The rows of Z fall into 4 groups, and each row is roughly a mix of its group's hidden directions.
Z:
[[ -6  50 -42  19  48  10 -32  31   1  20]
 [-21 -51 -43 -50   7  12 -36  21  -8  -3]
 [ 17  22 -51  15 -52  13  41 -20   4 -30]
 [ 49  10   9   2 -24 -49  -9  25 -28  49]
 [-33 -30 -53  25  13   8 -34   8 -33 -38]
 [ 24   3 -60  28  20  -6  12  34 -52  -3]
 [ 23  29  50 -33 -14  19  -7 -50  35  10]
 [ 13  14  61  46  19  22  -5  30  37 -10]
 [ 10  56   2  22   8 -68  -5  14  19  21]
 [ 24  14  54  24 -44 -41  19 -12   6  32]
 [-17  53 -18  61  11 -39  13   8  -2 -19]
 [ 29  10  80   8 -15 -12  32   7  23   6]
 [ 52 -14  35  -7 -27  49  16 -40  17   9]
 [ 25  40  41  24 -36 -28  40 -18 -19  24]
 [  2  59 -36  -4 -39   1  18  38 -15  34]
 [  7  16 -77  14  21 -31  13 -18   9  32]
 [  4  54 -15  -8  49 -12  -6 -33 -18  48]
 [-10  32 -25 -26 -43 -52 -28   6 -32 -24]
 [-24   4 -49  -6 -22  13  58  -8  47  10]
 [-26 -41  59  18  20 -31 -33  28  -8   5]
 [ 10 -22  46  52  10  30  50 -22  -4  -2]
 [ 34 -56  30  18   5  27   4 -29  21 -43]
 [ 14 -46   6  11  31  53  49   1  26  14]
 [  0  37  29  38 -20 -46  43 -15   0  35]
 [-10 -14 -25 -75 -21   2  31  26   3 -29]
 [ 18   8 -44  42  22 -57  -8 -38   8  -4]
 [ 15  65   5  53  -1  19 -16   9   2  38]
 [-40  -4 -23  34  -6  28  37 -44 -38 -25]
 [-13 -18 -57  -3  14  49 -42  26   5 -24]
 [ 47  16 -57  17 -29   1  30  22 -34  11]
 [ 40 -40  38  -1  34  32  47 -14 -17  -1]
 [-17  -9  11 -23 -33 -76  17 -20 -22  20]
 [-15  36   4   3 -34  16  61 -36  25  30]
 [  3  36 -68  -5   6  12 -25  -9  48  17]
 [  8  22  12 -40 -15 -22   3   0 -63  49]
 [ 27 -19 -32   6  43   0  52 -45 -26   8]
 [-29 -44  28  -4 -38  41  40   9  22 -25]
 [-49   8  57 -10  28   9 -23  -5 -10 -46]
 [-31   9  21 -42  30 -29  42   2  11  51]
 [-25 -40 -14 -53 -21  47  26  -4  18  25]
 [ -3 -47  16  63  16   7 -11  18 -23 -41]
 [ 16 -36 -16   5   8 -16  23 -69   4  45]
 [ 34   1  12  38 -46   6  -2   9  48  47]
 [ -9  38 -51  34  21  14  20   8 -14 -53]
 [ -2  -8  42  48  54  27 -27 -12  19  21]
 [ 11  31 -22  58 -42 -33  -9  21 -15 -31]
 [ 75  -4  10 -50  -8  -5  29  10   7  -9]
 [-10  39 -11  61  -7  22 -54  19   3   9]
 [-56   0  -3  46   6  31  29  27  33  22]
 [ 18  -8 -51  49  -5 -40 -38 -27   7 -18]
 [ 25  40 -30  45  16 -49  17 -32   6 -20]
 [-10  54 -17  -5  10 -36 -13 -21  64   6]
 [ 14   3  20  59 -43 -20 -23   6  21 -46]
 [-60  27  22  31  25  19 -21 -42 -16 -16]
 [ 18 -36 -12  -3  67  11 -19 -49  15   9]
 [ -9 -10 -64  50 -41 -17  -6   9  21 -13]
 [  0 -41 -17  22  68 -25  -9 -28 -28  10]
 [-31 -55  50  -6  25  16 -14 -36  24   1]
 [-12 -54  37 -48  11  35  -6 -27  13  22]
 [ 23  11  40  20  -7  61  20  -6  17  48]
 [ 12  25 -36  28 -18  15  53 -29  33 -37]
 [ 31 -13  34  -8 -35 -47  -2  47 -10 -36]
 [ 13  51   2 -58  15  32  22 -30  26   8]
 [-10 -50  21  28 -42 -20  10  27  40 -33]
 [ -2  38 -47   1   2 -55   5  15 -21  46]
 [ 30  36 -56   1 -12  23 -24  38 -34 -14]
 [ -7 -16 -25  83   2   0 -18 -14 -33 -10]
 [-38 -15 -57  31 -10   2 -36  37  26 -10]
 [ 21   9   0  10 -26 -18  58  -5  26  61]
 [  8  20  18  45   4 -64 -27  21  38  -3]
 [-16 -11 -38 -43 -17  14 -31  18 -58  25]
 [-12  28  42 -63 -31 -17  28  11  14 -20]
 [ 15 -59  28 -28 -38 -31  -5   0  30  27]
 [ 12 -66 -11  26   4  27  33  40  16 -22]
 [ 16 -26 -21  37 -49  -5 -38  30  40 -19]
 [ -3  -4  65  50  12 -14 -18  -5 -30 -34]
 [-51 -40  37 -10  23 -19  -6  18  42  28]
 [ 18  -4 -70  21 -18  31  47 -16  -6 -11]
 [ -9  17 -44 -29  38  28  55 -10 -27 -13]
 [-15  -6  -5  29 -42 -17  11  73  -5  27]
 [-34 -42  23 -49  35  31   1 -30   0  23]
 [ 34  43 -33  26 -50  -5 -11 -11 -15 -41]
 [  8  37 -34 -28   4  14  10 -39  19  62]
 [ -9 -47 -65   5   6  41  35   2  -6  -7]
 [ -7  14  39 -14  -2 -19 -37  48  58   4]
 [-48 -13  37  34 -38   4  22 -45 -22  -1]
 [-24   2  18 -10   8  39  -9  -6  33 -75]
 [-73 -10 -47 -13   7   4   5  16 -26  25]
 [  3  -6  55  26 -30  20  12   7  63 -17]
 [-41 -53  47   3  32  -2 -18 -17  11  30]
 [ 19 -32 -11 -77  35  17   7   5   6  21]
 [ 14  37 -15  18  29 -72  -4  -8 -26  23]
 [  9 -20  63 -39  16  -8   1  23 -18 -48]
 [ 14 -29 -52 -23  44   3   4 -42  -5  37]
 [  0  48  14 -20  56  35  27  23  12  26]
 [-29 -42 -16 -15  41 -45 -15 -48  -8  -6]
 [ 11  54 -21   6 -36 -44 -32  -7   9  39]
 [ 34  12 -50  27   0 -44  33 -41  12  11]
 [ 39  38   5  60 -16  31   9   3  35 -20]
 [-22 -13  22   8  15  84   1  26  -4 -14]
 [ 28  59   8 -11   6 -19  45  -7 -50   6]
 [-14  22 -26  40 -38 -40  55   5  13 -15]
 [ 38 -51  42  20  13 -26  -3 -41  19  20]
 [  7  -7  14  82  -1 -19 -26  -8 -33 -14]
 [ 29  52  -5 -58 -28 -15 -25   6 -26 -16]
 [  8  30   6  77 -27   0  19  -6  29 -22]
 [ 18  36  10  21  28 -11  -5 -11  40 -68]
 [-13 -43  12  27 -42  19  42 -29  42   8]
 [ 45 -41 -39 -30  15  22  40  -9 -29   9]
 [ 21  22 -38  35  16 -26 -29  43  35 -32]
 [ 40 -10  33   0   3 -34  -7 -50  41 -36]
 [ 30  44  29  42 -16  37  19 -14  19  39]
 [ 44 -11  39 -55 -30   1 -22 -38  -3  -4]
 [ 21 -15   4 -49  26 -35 -36 -44 -34  -7]
 [  4 -31  -3 -64  11  33  44  22  26  -5]
 [-35 -24   7  16   5 -27  77  14   2  19]
 [ 16  27 -68 -22 -33 -13  12 -21  -6  39]
 [-14  59 -28  -5  -9   0  49  39   4  29]
 [-29 -32 -36  26 -26  25  57  29  12   4]
 [ 42  34   8  17 -12   0 -67  35  -9 -16]
 [-16  41  40  39 -21   5  29 -33 -25  37]
 [-17  56  -4 -44   2 -37 -13   2  27  42]
 [  3 -40   4 -60   9  28  43  27  11 -25]
 [ 44 -17  35 -14 -33  57  -5  27 -27   7]
 [  2 -65  27 -30  15  27 -24 -24 -19 -34]
 [  9  21 -12 -16   8  87  14  18  18  -8]
 [-29 -41  53 -10  13  36   9  47 -11  12]
 [ 20  40 -27  11   6  20 -64  38 -24 -10]
 [ 37  34 -29   5  -4 -27 -36 -13   8  61]
 [-23 -28  -5 -23  -1  60  -2  -4  -1 -63]
 [ 34 -37  13  -4  21 -41 -34  24 -53   9]
 [-19   6  36 -27  37  42  35 -49 -17  -3]
 [-18  37 -25  49  18 -21   8  53  14 -31]
 [ 28  -5  37 -57 -23  39 -15 -42  -4   0]
 [-29 -22  73 -43  -4   0 -18   0  23   2]
 [-23  42  -5  27   7 -73  16   6 -22  17]
 [ 18   5 -33  11 -66 -30  26  33  28  13]
 [ 24 -18  70 -25 -14  29 -16 -33  24   3]
 [ -4  35 -50 -23  40 -15   6  -4  22  53]
 [-41 -22  -4   8 -52  23  32  53  11   3]
 [ -5  26  11  79 -25  -6   8  -8  20 -35]
 [-50 -20 -38 -32   0  27   7  -9 -40  41]
 [ 24  -8  -6   6  29 -16 -46  19 -67  25]]

One row of each group comes first, with its name. Which group is each row after those in?
[-31  34  -1 -44  -5   2  39  -5  57  24] => (74)
[ 23  -8  10  11 -54  -8 -40  13 -29 -56] => (88)
[ 48  31   7   8 -32 -35  21 -36  38  26] => (115)
[ 25  32  23  17 -24 -61 -47   7 -20   0] => (90)

[ 30 -24 -42 -17  -4 -64  -3 -33 -26  -7] => (115)
[ -2  23   6  57 -28   3  14  -4  35  58] => (88)
[  3  -6 -32  24   2 -47  -8 -57  45 -17] => (74)
[  0   0 -37 -21   2   3  84 -16 -14 -10] => (88)
[ 3 46 18 21  9 25 12 15  0 74] => (115)
[-17  24  -8  54 -21   0  51  25  33 -30] => (74)
[ 30 -42  21   1 -36 -18  44 -13  47 -21] => (88)
[-27 -52  16  -4  18 -30  34 -23  50 -18] => (88)
[-35  26 -18   6  -5  71  33  -8  29 -12] => (115)
[-27   3  38  -8  -5  37 -24  16  67 -22] => (74)
[ 40  41   2  44 -41 -24  15  17  16  34] => (88)
[-21 -20  -3   2  19 -12  -7  13 -41  78] => (115)
